Each named turn below is shown by a few rows before and after it. Which turns, in which order, take the first row of each later pair to the second? The first pair is answered.
Vusob (before |-> after):
[  7   1 -30  -3 -24  26  12 -12   7   5  -7  -3   3  -3 -21  22  -9  14
   9  15  23   4  31  26   4   9  18   7 -18] |-> [  8  17  -4  -2 -34  25  14   3  12  21  -8  -3   5   2 -32  18 -21  22
  19  -2  14   3  13  18   2  16  21   2 -10]
[ 37  27 -14  22 -19  28  -4  14 -30 -27 -20 -36 -30  11  50   6   3  14
  -4 -34  20  54  36 -36  17   1  10  43  -5] |-> [ 36  45  25  23 -28  22  -5  25 -20  -9 -15 -35 -25  18  30  -6  -7  19
  11 -70   3  44   3 -49  12   7   8  26   9]
[ 27  -7   8 -22 -20   0 -25 -13   3 -50 -19  19   4   8 -47 -17   1   5
 -31 -19  -1  -6 -28  16  15  -8  28   5   0] |-> [ 24 -15  -9 -24 -17   3 -24 -21  -1 -56 -22  19   1   5 -34 -12   8   1
 -38  -3   2  -3 -15  22  16 -11  27  12  -6]
[ -5 -17 -35  -2   2 -10  -5 -19   9 -35  10  10  10 -18 -25   3  18 -20
 -12   5 -11 -16   1  21  -1 -13  -7  -6  -2] |-> [  1 -11 -43   2  -7   4   4 -16   6 -29  -4   0  -2 -12  -9  20  12  -3
  -8  27   1  -1  25  29   4  -4   3  14 -14]
mek (before |-> after):
[  0   2 -10  -1  -4   1 -18   6  -8 -12 -10 -16  -6  -2  13  18   8  11
  11  22 -13   4   2   2   0  15   5  16   0] |-> [ -2   2 -11   1  -4   5 -17   1 -11 -13 -10 -14  -7  -1   6  17   7  13
  10  28 -14   2   3   2  -1  13   4  14  -1]
[  3 -14 -20  -4  15  -5  15 -10  -8 -10   5   3  18  13  -1   8   3  -9
 -16  17  17  23  11  11   0   6   3  -7  -7] |-> [ 12 -13 -11  -3   7   0  14   3  -6  -8   6   1  15   9   9  10  -2  -3
 -23   2  19  33  14   5   7  12   8  -2  -6]
[-11   7  37   8   5 -22  21  -1   1  28  22   7   9  11   5 -33 -23 -18
  -6 -37 -11 -11 -27 -22   2 -35 -18 -21  18] |-> [-18   0  17   6   7 -18  30 -19   7  29  24  14  16  17 -15 -27 -16 -27
  -1 -20 -10 -22 -16  -1  -3 -42 -23 -32  10]
sabug (before |-> after):
[-23 -17 -24   3  15 -24 -19 -28  -4  -3  14  35  12   9 -21 -15  39 -20
   6  20   0 -33 -19   5 -10 -26 -42 -18   6] |-> [-21 -20 -32   5  29 -24 -21 -20 -17 -14   7  35   2   4  14  -7  43 -22
  -8  35  11  -6  -3  -8   1 -29 -37   5   3]
[-14  16  41  13 -33  19  15  30  25 -10 -27  -2 -25   2 -13   2 -37  21
  24 -19 -19  -5 -20   4 -18  28  13   1  12] |-> [-25  14  28  18 -28  18  16  24  16 -10 -44  -6 -27  16   1  12 -34  28
  35  16 -12  -2 -10   1 -23  25  10  15   2]
[ 11  14  38  -3   8 -16 -40  22  -6 -18   4 -12  -4  -1  -8  -9  22  17
 -16 -11 -20   8 -60 -34  -7   3  -7   5  41] |-> [ -2  18  33  -1   4 -14 -36   5  -6  -2  -7  -6   3  22 -35   2  15  23
   9  15 -26  -7 -61 -20 -24   2 -17  -3  32]
Dofa (before |-> after):
[ -5   3   5   1   6  -8  -8  -2  -2   7 -13  -4   8  19  -7   6  -4   4
  19  19  -2  -8   1   1 -10 -15  -9  -5   0] |-> [  2   4   3   2   2  -2  -2   4  -5   7 -14  -8   3  17   8   6  -5  11
  17  17   8   1  12  -2  -4 -11  -4   5  -2]
[ -2  16  22   1 -19   1  14   5   6   8   3   2  -1   8 -12   9  -8  10
  10 -17  10  -4  -4   2   1  12   2  -2   9] |-> [ -7  10   7  -2 -16  -1 -10  -2  -3 -17  -5  -1  -2   7 -18  17   4   8
   9   4  -5 -13 -17   5  -3  13  -8   0   7]
[  8 -15  12  -1   6   2  -7 -38  25   1  24  15  18  11 -42   0  -7 -10
  -1  -7   1 -48 -25  30  10 -10  -3 -13   6] |-> [ 18 -25 -19  -1   1  20 -25 -26   1 -33  -3  -2  -4   2  12  34   4  11
  -9  35  15 -14   7  26  20   7  12  35  -8]
Pairs:
Between the rows of a pair lie 2 to 3 turns.
[-10  11  -7  -6 -15  12   9 -18  13   9  -4   9   6  15 -61   4   0  -4
   9   4  -6 -30   0  25 -14   0  -8 -31  -6] |-> [ -8  -1 -33  -4 -13  18   8 -28   9   0  -2   7   4  11 -48  12   5  -6
   2  21   3 -23  18  29 -10  -6  -5 -19 -10]
Vusob Vusob
[ -7   8  13   4  16  -6  21 -28  -7   0  27  12  24  24   5 -18 -16  -4
  -3   6  29   2  -5  -9 -14 -31   3 -14 -14] |-> [ -4   4   1   5  16  -1   8 -23 -17 -20  21   3  14  18  32  -4 -10   2
 -10  24  36  16   5 -15  -9 -26  10   6 -15]
sabug Dofa Dofa
[ -6 -13 -43  19 -21  19  21 -19  -9  29  -4   4 -14   3  -6  18 -43  -1
 -15 -18  33  16  38  22  10   1   0 -25   6] |-> [ -8  -5 -28  24 -23  20  27 -12 -12  39  -9  -1 -16  13  -4  25 -48  10
  -5 -14  32  20  34  13   5   8   4 -18   5]
Vusob sabug
[  8   5 -20 -18 -22  18  20 -14   1  -4  -5   2   3   2 -27  22  -5  16
  19  22  16   0  28  36  -2  14  12   6 -20] |-> [  6  16  16 -19 -24   5  16  -8  10  11   2   5   6   3 -50   7  -8  12
  26 -16  -5 -20 -13  21  -7  14   7 -13  -5]
Vusob Vusob
[ -8   2  11   7  16  -5  -7  12 -23 -21 -13   4 -14  18  47  11  19  15
   4  17   6  23 -29 -40  -1   4  -3  29  17] |-> [-25  10   9   7   3  -3  -2 -10 -18  -4 -21  12  -1  38   1  19  10  18
  37  36  -4  -2 -39 -15 -21   4 -16  13  10]
sabug sabug sabug
[  6  16  11  10 -30  17   2 -13  17 -16   0 -10  -1  14 -48   0 -29  29
  20  -3 -33 -12 -18  26  -7  26  15 -17  11] |-> [  0  19  14  20  -9  13  -1   2  -9 -18 -27 -19 -21  23  32  11 -26  40
  17  38 -14  27   3 -15   3  19  13  29   5]
sabug Vusob sabug
[ -8  -9 -30 -18  -8 -14 -28 -10   7 -45  22  18  -1   2 -11   8  25 -16
   2   6 -10  -9 -12   5   2 -12   0  -7   4] |-> [-22   5 -23  -6  -6 -12  18 -24  17  10  18  28   4  32 -19   3   0 -12
  26  18   3 -17   7   2  -4 -25  -8 -10  -8]
Dofa Dofa sabug
[-24   5   8   2   0  17   3 -11   5  16 -21  33  10  21  -2   2 -27  22
   6 -11  19 -18  12  14  12  -2  -5   1 -34] |-> [ -9  -3  15  -1   4  12  -2   2   7   1  -9  26   5   0  21  -9 -23  16
 -18 -45  25  -5  14  -2  28   2   7   7 -27]
sabug sabug
[ -1   9 -17   2  -4  10   5   2  -8  -1 -11   1  -5  11  17   6  -8  11
   2  38   8  15  22   0  -6   8   3  34  -8] |-> [-12  -4 -26  -2   7  -5 -16 -11 -11 -22  -5   5   4   7  -6  -2  13  -7
  -1  43  -6  -7  -1   4 -15   0 -13  14  -2]
Dofa Vusob Dofa
[ 19  15  27  21 -55   7   0  11 -11   8 -12 -12   3 -16  -3  31 -28  43
  -1 -30   6   1  11  11   6  37  36  -2  -7] |-> [ 10   7  20  18 -51  -5 -39   6 -18 -25 -16 -13   7 -16 -16  34  -5  34
   3 -20 -20 -16 -27  15  -8  36  22 -13   3]
Dofa Dofa Vusob
[ 16  -6 -17  -9  -8  16  -1 -28  12  16  12  11   4  -8 -56   8   1  -1
   1 -18  -4 -35   6  27   1  -3 -10 -22  -5] |-> [ 19   4 -17  -2 -15  31   8 -15  -4  28 -16  -1 -13   4  -9  32 -11  27
  14  23  17  -5  38  14   3   8  -2  20 -18]
Vusob sabug Vusob
[-14 -48 -15 -28 -21   3  -1 -28  -8  21   1   1 -15   6   5  29   9  13
  20  31  41   2   3  20 -22  25   1  12 -23] |-> [-23 -48 -11 -30 -20  -9 -16 -31  -5  15   1   4 -16   5 -13  25  17   5
  27  28  23 -15 -22  22 -28  22  -7  -3 -13]
Dofa Vusob Dofa
[ 16  -4 -14  -7  17   5   8   4  11 -16  13  -4 -11  -8   1  -9   9 -15
  -9 -11   4  22  16  16   2   6  18  -1   4] |-> [ 10  -7 -18  -8  21   5  -5   2   9 -27  12  -5 -11  -6  -7  -7  14 -17
  -9  -5  -1  16   7  17  -3   4   8  -6   4]
Dofa Dofa
[  8  -1 -22  30 -30  24  33  22  17   4   5 -19 -19 -21  30   2   4  20
  20  14  13  -1  27  17  11  18  13  -3  14] |-> [ -1  12  -1  32 -35  21  37  26  22  20   1 -17 -11  -5  12   1  -6  27
  38   6   2 -13   5  13   4  20   2 -15  23]
Vusob sabug
[  5  -4  31   9  40 -15  23   2 -16  21   1   9   9  -2  14 -14  -4 -27
  -6   5  -3  -7  -8 -34  16 -21 -19   6   4] |-> [  4 -11  27   3  38 -22  -4   5 -19  -7   5   7   9 -14   4 -15  12 -30
 -11   1 -15 -13 -24 -30  13 -15 -21  -1  10]
Dofa sabug
